One vector is turned by the same rotation once a tick. Each row is the vector after some number of ticks, and that number follows the row.
The counts run from 0 to 141.
[140 127  99 132 102 150 155 197 123 168  93 115 117 118 136  85 151  90
 120 162  70 127 114 120 132 132 152 146 170 126  79 137 108 147 102  99
 118 120 126 162 134  77  98 103 125  95]  122
[147  97 105 133 133 144 178 184 113 143 108 133 119 153 116  93 101 116
  59  94 126 126  97 105 106 160 135 136 139 164 102 121 160 137  84 102
 100 190 139 144 157 124 108 115 115 131]  58
[123 112  85 144 142 162 159 154 147 151 109 154 161  97 104 120 109 117
  36 102 123 113  91  98 101 153 137 137 115 155 106 132 123 157 140  60
 112 138 114 136 120 101 144 139 116 105]  0
[168 131 110 114  89 155 142 183 146 152 102 115 166  81 144 149 119 118
  96 168 138 133  98  81 141 184 152 181 125 139 118 142 108 139 104  70
 131 140 101 119 139  94 119 115  95  95]  130
[144 152 105 130 111 166 157 148 149 154 126 102 149 114 137 100 120  80
  66 150 125 104  74 105 117 174 125 170 106 138 136 141 102 134 135  48
  97 157 110 130 145 108 102 128 116  92]  125
[ 98 103 117 131 105 187 153 140 131 164  99 122 136 158 148  79 120  81
  87 136  87 110  99 139 112 153 131 145 134 149  88 158 129 127 146 103
 126 159 143 161 148  98  97 127 161 106]  67
[142 108  94 128 124 169 128 163 118 154 114 136 130 116 119  84  89 101
  87 126 119 133 139  84  98 126 108 135 114 159  83 173 153 124 132 145
 124 182 115 173 140  99 116 124 110 136]  100
[164 154  86 124  99 155 170 180 148 139 121 114 140 123 120 105 126  85
  83 152 120 126  84 108 126 164 146 162 117 139 128 128 114 133  93  51
  95 169 139 126 140 117  97 114 114  91]  124
[169 106  99 123 104 167 144 147 120 145  96 141 158 118 141 140 117  90
  93 158 165 131 108  76 139 194 146 140 133 161 138 149 139 118  77  99
 130 130  98 126 140  88 117 141 110 130]  135
[149 127 117 109 106 170 161 158 147 144 107 125 161 120 145 124 108  84
 102 172 125 118  95 115 149 180 138 126 124 166 115 152 155 131  69  90
 109 178 141  99 141 106  84 125 140 121]  75
[131  92 110 126  88 190 140 136 118 171 111  98 158 167 153  98 103  97
  64 164  95 120  83 119  95 136 120 144  98 151  86 150 118 135 145 129
 133 167 125 176 146 113 135 144 139 113]  18
[141 107  87 136 120 140  86 158 139 159  90 129 156 102  77  99 132 113
  64 135 139 126 122 135 118 122 132 147 122 154  67 145 154 128  96  90
 154 161 162 153 128  58 124 130 106  93]  90
[137 102 102  92 102 163 140 168 114 190  94  88 143 133 163 135 114 130
  95 146  80 137  88 104  98 148 112 127 106 154  84 163  93 155 117 115
 152 162 122 133 125  94 162 135 119  95]  23
[130 123 108 168  81 186 138 140 150 168  88 131 150 137 110 102 127  96
  74 173 127 117 135 117 132 156 161 162 139 149 101 161 142 131  96  95
 164 114 116 164 146  61  98 133 137 117]  133
[135 138 108  97 108 172 141 176 124 164 106 112 160  75 136 139 119 106
  80 132 121 142 118 111 127 159 105 134  93 175  98 177 112 138 103  76
 136 152 117 118 127 117 137 148 107 104]  82
[152 100 121 131 118 128 103 190 110 150  99 143 141  88 108  97  94 155
  74 143 125 109 119  74 117 148 152 165 116 135  91 105 137 122  91 102
 125 167 136 141 127  72 132  98  99 144]  47
[174  82 108  83  96 157 142 165 103 152 101 125 167 142 187 135 121 107
 103 167 123 127  83 106 149 183 128 124 134 158 116 131 111 148  81 137
 117 146 141 115 140  88 128 134 114 110]  21
[165  93  91 144 117 178 165 176 122 135 123 163 129 148 142  89 101  88
  77 144 145 132  99 141 117 153 169 138 145 182  86 135 155 122  97 120
 102 140 133 161 158 108  91 124 112 113]  9
[132 134 113 146  87 181 124 141 126 186  77 131 146 129 148  78 128  78
 110 174  99  91  90 107 146 148 160 166 148 134 110 143 109 118 135  91
 134 109 110 170 142  75 101 124 127 117]  127
[158 100 108 117 116 134 113 141 124 148 101 123 167 110 111 116 164 106
  92 153 115 112  99 126 148 156 143 124 152 129 100 143 108 140  71 101
 143 169 176 121 113  41 138 111 120  82]  31
[150 105 128 120 112 145 115 182  99 164  87 130 121  79 127  90  94 123
  96 135 116 118 151  62 129 152 144 164 135 145  87 131 138 109 109 118
 129 141 108 167 135  91 125 115 104 158]  46
[146 112  82 124 129 175 167 163 117 143 119 150 156 114 132 137 120 119
  55 130 164 138 113  90 121 189 149 117 127 191 123 172 147 141  92 107
 141 150 108 128 133  91 130 145 115 116]  141
[169 100  93 120 148 131 143 178 113 143  98 163 150 105 139 115 100 105
  97 108 149 131  70  81 137 159 163 145 155 167 105 123 131 103 100  92
  82 127 117 156 132 116 117 130  87 121]  4
[116 137 111 149  86 191 143 148 149 174  97 111 140 114 117 113 114 114
  72 163 115 111 124 113 110 151 128 163 113 137  97 157 124 142 137  86
 161 120 116 150 133  79 125 137 128  93]  132
[126  99  91 105 122 139 141 166 125 152 105 115 164 123 130 104 126 132
  73 105  81 104  66 103 107 148 121 136 128 113 100 117 101 191 137  78
  99 158 138 106 114  93 139 130 129 108]  114
[140 145 101 130 123 161 109 135 121 177  99 101 138 115 107  77 132  76
  94 146 120 109 121  97 116 134 136 138 122 135 106 154 106  92  98 110
 130 184 148 170 118  82 138 115 106 106]  35
[125 101 120 135 102 164 124 147 127 184  75 136 151 118 112 124 113 147
  81 143 111 119 115 103 109 156 151 153 133 163  83 145 130 127 118 115
 183 119 120 167 133  58 148 129 103  97]  138
[149  98  98 112 147 133 135 183 107 143 108 160 168 103 149 127  94 130
  84 106 146 133  67  98 115 152 149 155 130 164 103 112 115 140 142  82
 102 122 114 146 135 118 139 121  90  97]  5
[131 124 108 146 106 170  99 129 130 184  73 108 168 120  94  97 128  86
  70 146 130 110 121 121 129 128 117 129 110 154  92 148 148 123  91  85
 148 138 139 168 117  90 142 142 124 113]  84
[154 113 111  84 100 157 154 176 104 166 114 100 150 120 187 140 115 119
 106 141 112 149  90  96 128 184 108 116 124 149 100 151  97 161 116 121
 129 150 111 115 139 112 146 135 100 102]  22
[135 127  87 109 127 168 154 157 115 155 124 110 147  96 133 109 180  81
  93 128 125 136 138 111 122 171 119 106 121 142 123 186  87 132 108  94
 129 178 131 121 115  74 113 146 120 105]  33
[133  64 103 104 127 157 130 159 109 141 120 152 161  99 170 112 122 124
  89 132  96 129 114  77 119 161 103 135 144 150  84 161 109 167 166 144
 116 135 100 136 124  80 101 124 122 147]  104
[146  77 119 129 116 142 107 178 120 129 105 147 164  86 111 107 114 148
  54 125 131 106 116  89 113 172 123 159 114 133 104 111 140 157 116  81
 125 158 131 123 122  79 124 113 118 138]  48
[130  92 100 153 117 174 157 174 117 148 111 162 130 147 124  76 107  96
  78 132 118 125 112 149 119 134 164 135 160 160  57 137 152 145 120 124
 119 124 151 172 151  97  97 123 122 101]  8
[138 111 114 119  94 169 139 147 130 190  85  91 138 149 123 125 129 119
  81 156  83 130  98 126 102 128 121 125 109 134  73 143 118 161  90 119
 153 173 140 140 134  88 154 127 127 104]  24
[137 105 120 116 127 157 103 165 110 153 130 154 169  56 145  94 162 101
  98 143 131 118 120  90 158 174 131 136 151 131 117 154  94 121 124  98
 137 146 124 106 120  48 107 111 113 118]  38
[119  92  93 113 125 157 160 157 126 150 117 123 144 142 145  90 149 102
  94 107  60 109  94 117 110 149 114 121 124 132  94 153  95 190 134  75
  98 147 123 129 114  88 122 128 148 118]  115
[134  63 110 112 135 141 122 162  86 143  92 152 160 118 130 114 110 145
  73  92 125  91  68  83 132 163 130 164 134 132 124 108 121 159 138  83
 123 140 117 127 134  90 141 124 110 150]  54
[155 135 110 101 107 165 157 185 140 167 101 126 168  78 130 152 137 114
 101 142 135 135 102 115 153 190 121 122 121 170  98 162 130 143  75  72
 138 146 130  87 120  97 116 140 117 103]  81
[160 128  89 128 123 150 174 167 112 162  93 104 116 149 126  70 139  63
 100 136  81 114 105  94 135 129 139 124 148 146  96 133 137 132  75  96
  81 158 135 160 135 115 107 117 128 132]  117
[149  97 112 128 129 139  92 148 108 150 116 142 176  83 129 101 152  85
  82 146 136 105 100 102 155 171 147 148 144 118 133 127 102 119 111  92
 125 164 157 120 108  50 131 113 119 108]  37
[137  84  95 108 134 180 145 139  93 157 100 126 143 138 162  75 135  80
 105 132  70 106 110  95 118 144 114 114 146 150 105 162 125 166 140 126
 100 133 107 148 124  98 104 141 143 155]  110
[150 110 117 145 134 167 105 126 113 163  74 132 172 120 107  94 142  84
  80 160 144 108 110 130 153 140 133 130 135 145 102 143 147 104  66  85
 135 141 137 142 120  82 126 140 125 118]  85
[125 113 114 132 112 176 152 144 129 162  81 130 144 174 144  72 116  73
 115 155  98 109  94 131 144 142 148 145 162 157 103 146 138 121  95 114
  97 160 152 152 160  99  85 110 143 121]  68
[137 105  91 114 129 159 144 148 122 143 122 131 159  98 133 116 174 102
  82 127 123 119 110 123 134 177 123 114 134 129 120 164  98 161  84  89
 132 167 150  98 115  54 112 122 122  87]  32
